In the data rows, zero lies at 4.5, halfway between 4 and 5.
Some points:
[8 3 4 2 4 4 5 7 0 9 5 5 3 4 3 6 5 5 4 7 4 2 5 3 4 3 5 1 6 5 4 4]
[7 7 4 3 3 3 5 2 0 7 8 6 1 7 8 5 3 3 6 9 4 4 4 3 6 1 3 6 4 4 1 6]
[7 5 7 3 2 4 4 6 0 5 4 3 3 4 4 5 5 2 2 3 4 5 6 5 4 3 5 1 4 5 4 2]
[5 3 7 5 2 5 8 2 5 4 5 9 2 6 5 5 7 6 8 4 8 2 4 4 3 3 4 0 8 6 4 6]
[3 5 5 3 2 7 4 4 5 2 5 5 4 7 4 6 8 1 6 1 6 6 5 5 4 2 5 1 6 6 4 5]
[6 7 5 1 5 6 5 4 5 2 2 5 4 4 4 6 4 7 4 5 5 7 6 4 6 3 4 4 4 7 5 5]
[6 6 3 3 4 8 6 4 6 1 4 5 6 6 4 6 4 4 3 6 7 4 5 2 4 5 4 5 4 6 3 3]
[3 3 6 3 4 3 5 9 1 7 3 4 3 4 3 4 8 3 5 2 3 7 3 5 4 4 4 6 4 6 5 2]
[5 5 6 6 0 6 3 5 3 7 3 4 2 2 3 4 6 4 4 2 1 7 3 4 2 3 4 5 5 6 4 3]
[2 5 6 3 5 3 0 5 6 4 2 7 7 6 3 1 7 3 4 2 6 7 1 6 4 0 6 3 5 3 3 7]
[5 6 6 2 4 5 5 4 5 2 3 5 5 5 3 6 6 6 3 6 5 6 6 3 5 3 3 5 4 6 5 6]
[2 5 5 2 6 6 5 7 5 4 2 6 5 5 4 4 7 7 6 3 3 7 4 5 5 6 3 8 3 7 5 5]
[5 6 4 2 4 7 4 5 5 3 3 5 4 5 4 6 7 7 3 6 4 5 5 3 5 2 3 5 2 4 6 5]
[4 6 4 3 4 5 2 5 5 1 5 6 4 6 5 4 4 6 1 4 4 6 6 6 8 3 5 5 5 3 7 6]
[5 5 2 3 5 5 2 4 4 4 5 7 3 6 6 6 3 9 3 6 6 4 5 5 8 4 5 4 7 3 5 5]
[3 7 5 5 6 3 3 6 6 3 6 4 5 2 5 5 2 6 3 6 7 5 5 4 7 4 2 4 9 2 2 5]
[3 3 6 5 3 2 7 4 6 3 6 5 4 1 5 2 2 8 3 6 8 3 4 3 5 4 2 5 8 2 4 6]
[3 3 4 4 4 3 7 5 6 5 5 5 3 3 4 2 2 8 3 5 5 3 4 3 6 3 1 5 8 2 5 6]
[6 3 6 4 6 0 3 6 2 9 6 4 6 6 5 2 5 5 6 3 6 5 2 3 5 3 6 3 7 3 0 4]
[6 4 6 6 2 4 1 3 4 7 4 5 6 5 2 3 6 3 2 0 3 5 3 5 3 2 6 4 6 4 1 7]
[6 7 4 6 1 6 5 6 4 6 5 6 3 4 3 4 5 3 5 3 2 6 4 5 0 6 4 5 6 7 1 4]
[7 4 4 7 2 4 3 6 5 5 4 6 5 6 4 3 3 3 4 3 2 5 3 5 2 2 8 4 7 4 1 5]
[8 5 3 7 2 5 5 6 6 5 5 5 3 4 4 7 4 6 6 4 4 6 5 3 2 7 3 8 5 7 3 2]
[9 4 3 9 4 3 3 5 7 5 5 3 5 8 5 5 3 6 5 4 4 6 5 3 3 5 5 5 4 4 1 4]
[7 3 4 7 4 5 5 4 7 5 3 5 8 7 5 4 5 7 7 5 1 8 3 7 4 5 5 5 6 3 2 5]
[9 5 2 8 3 2 3 5 7 6 4 5 7 6 4 5 3 6 7 5 3 6 5 4 3 4 5 6 5 4 3 5]
[5 3 2 9 5 7 4 2 6 6 2 4 5 4 7 3 6 5 5 5 2 4 4 5 3 7 3 5 6 6 2 6]
[3 6 0 8 9 6 4 4 4 3 3 4 4 7 5 2 6 4 3 4 7 6 5 3 5 5 5 6 4 5 3 5]
[4 3 3 8 6 5 4 3 3 4 2 5 4 4 5 1 8 6 4 4 4 6 5 5 4 8 4 6 3 5 3 4]
[5 5 3 6 7 4 4 2 3 3 2 4 5 4 4 2 6 5 4 3 5 7 6 5 2 8 3 5 7 4 3 3]
[5 4 3 6 7 4 4 3 4 3 2 4 4 3 5 1 8 5 4 3 4 5 5 4 3 8 4 5 5 5 3 3]
[4 4 2 6 5 4 3 4 4 3 2 4 5 3 4 1 8 5 5 4 4 5 6 5 2 7 3 6 5 4 4 3]
[5 4 2 6 6 4 4 4 4 4 2 4 3 4 5 2 7 7 5 5 3 7 5 5 3 6 4 6 6 5 5 3]
[2 5 0 8 8 6 4 4 5 5 2 6 5 5 6 1 6 4 4 5 7 5 5 3 5 4 5 8 4 5 4 5]
[5 9 6 5 3 6 1 4 2 6 0 0 4 4 5 0 7 4 3 4 5 7 3 6 7 6 5 3 7 5 5 5]
[6 5 3 6 1 6 5 6 4 6 4 6 3 4 3 5 5 3 4 3 3 6 2 5 0 6 4 6 6 6 2 3]
[8 4 6 4 3 3 5 6 2 5 4 3 5 5 5 7 5 6 4 3 5 4 7 4 5 5 2 5 2 6 6 2]
[6 4 5 4 3 1 3 8 4 7 4 5 5 3 5 6 5 4 2 3 3 3 8 5 7 3 3 6 4 3 8 4]
[5 4 4 4 5 5 5 5 5 5 6 6 8 4 7 5 5 4 3 4 4 3 6 8 6 6 3 2 3 4 5 2]
[6 2 4 4 4 3 6 6 5 4 5 7 8 3 7 5 5 2 2 5 4 4 4 6 6 6 3 4 5 3 6 3]
[6 4 5 4 6 4 7 5 6 4 7 5 7 5 8 5 6 4 1 5 3 4 5 7 6 5 4 3 6 5 5 3]
[5 3 4 3 4 4 6 5 5 4 6 5 8 3 8 5 6 4 3 4 4 2 5 7 5 5 3 5 6 4 5 3]
[4 5 2 5 6 6 5 7 6 5 7 7 9 4 8 4 3 3 4 5 7 3 6 5 6 2 4 5 4 4 7 6]
[5 4 5 6 4 5 8 3 8 2 6 4 4 1 4 2 4 3 4 4 7 2 5 8 3 3 4 7 5 2 5 7]
[3 5 4 4 6 4 5 3 5 4 7 3 3 5 4 5 0 5 3 6 5 3 5 7 3 5 5 5 5 3 6 4]
[0 5 4 5 5 2 6 4 5 2 7 6 6 7 3 1 0 5 1 6 4 4 6 4 5 6 4 3 5 4 5 1]
[3 5 4 6 7 5 5 4 4 4 7 6 4 5 3 3 1 3 4 6 3 1 5 5 5 6 6 5 3 3 6 5]
[3 4 5 5 6 5 5 4 5 3 7 4 3 6 4 3 0 4 3 6 4 2 5 6 5 6 7 4 4 3 5 3]
[3 4 4 4 6 4 4 4 5 3 7 3 3 6 4 3 0 4 3 6 4 1 4 6 5 6 5 4 2 4 4 4]
[3 4 4 4 6 5 5 4 4 4 6 4 4 5 4 4 0 4 4 7 4 4 6 6 4 6 7 5 4 3 6 4]
[2 4 4 4 7 3 0 5 7 5 9 1 3 6 5 8 3 3 8 5 4 7 7 7 7 4 5 4 8 5 7 4]
[6 2 5 5 6 4 3 5 6 5 9 3 4 5 3 6 5 2 8 6 2 4 6 6 6 9 5 3 7 4 5 2]
[3 1 7 6 5 3 4 3 7 5 8 3 4 4 5 5 3 3 8 2 5 3 6 5 5 4 4 4 6 4 8 6]
[4 1 8 7 6 3 3 2 6 4 7 4 3 6 6 5 3 2 7 2 6 3 5 5 6 6 5 3 5 4 7 5]
[1 5 4 5 5 4 3 9 1 6 5 5 4 5 5 3 5 3 5 2 6 6 3 3 5 1 6 6 2 8 5 4]
[3 5 2 5 5 4 4 9 5 7 4 5 4 2 5 6 6 2 8 2 8 6 5 2 8 6 8 8 0 4 2 6]
[3 5 4 5 5 6 5 6 4 6 4 5 7 5 6 7 8 5 4 6 6 4 4 3 7 2 5 4 1 7 6 6]
[4 6 3 2 4 6 5 5 6 2 5 3 5 2 7 8 7 3 6 3 7 5 4 4 8 5 7 3 2 4 2 7]
[3 5 4 3 5 7 6 6 3 4 4 3 7 6 7 7 6 5 6 5 5 5 4 4 7 2 4 5 4 6 6 4]
[4 5 4 2 3 5 9 4 7 4 3 5 3 3 7 7 6 5 7 4 4 4 4 4 6 4 6 2 1 4 5 8]
[4 4 4 1 3 4 9 4 6 3 2 4 4 3 6 7 5 4 7 3 5 3 4 4 5 4 6 4 3 4 5 9]
Along one direction, these points spread out more than along any other. Take the direction at right angles to it along which they spread out most. Go by this last direction. How many in every 100 of the points above lie lower along it than each point below? Answers are rounded to whole numbers. More than half of the points above lie lower than the first one.
[3 4 5 0 4 3 6 3 4 5 4 6 6 5 6 7 3 5 7 4 4 3 4 1 5 6 7 3 2 3 6 5] -> 84
[4 5 5 3 2 5 4 0 6 6 4 7 5 3 5 9 5 5 4 6 4 2 4 2 2 7 8 3 2 3 5 9] -> 79
[1 6 7 7 3 5 6 1 4 6 5 3 7 5 3 7 1 6 3 6 2 5 3 2 3 4 2 3 5 5 6 4] -> 43
[4 4 7 3 6 4 5 2 4 4 4 1 3 4 1 6 3 5 5 6 5 4 4 4 3 4 4 4 3 5 5 4] -> 54
[4 4 7 3 5 5 5 3 3 3 3 2 3 5 2 6 3 6 6 5 4 2 4 4 4 5 4 5 3 5 6 4] -> 62
[4 4 7 3 6 5 5 3 3 5 4 3 4 3 2 6 4 5 5 5 5 2 3 4 3 4 4 6 2 5 6 5] -> 67
[5 3 7 2 6 4 5 2 3 3 5 2 4 2 1 5 3 5 5 5 5 3 3 3 3 5 4 5 3 5 6 5] -> 57
[4 4 7 4 5 4 5 2 2 3 4 1 4 4 2 6 4 5 5 5 6 3 3 5 4 5 4 5 2 4 5 4] -> 62
[5 7 8 2 2 9 3 5 3 7 3 0 4 6 2 3 2 3 5 9 5 3 2 4 4 5 6 3 3 5 7 7] -> 75
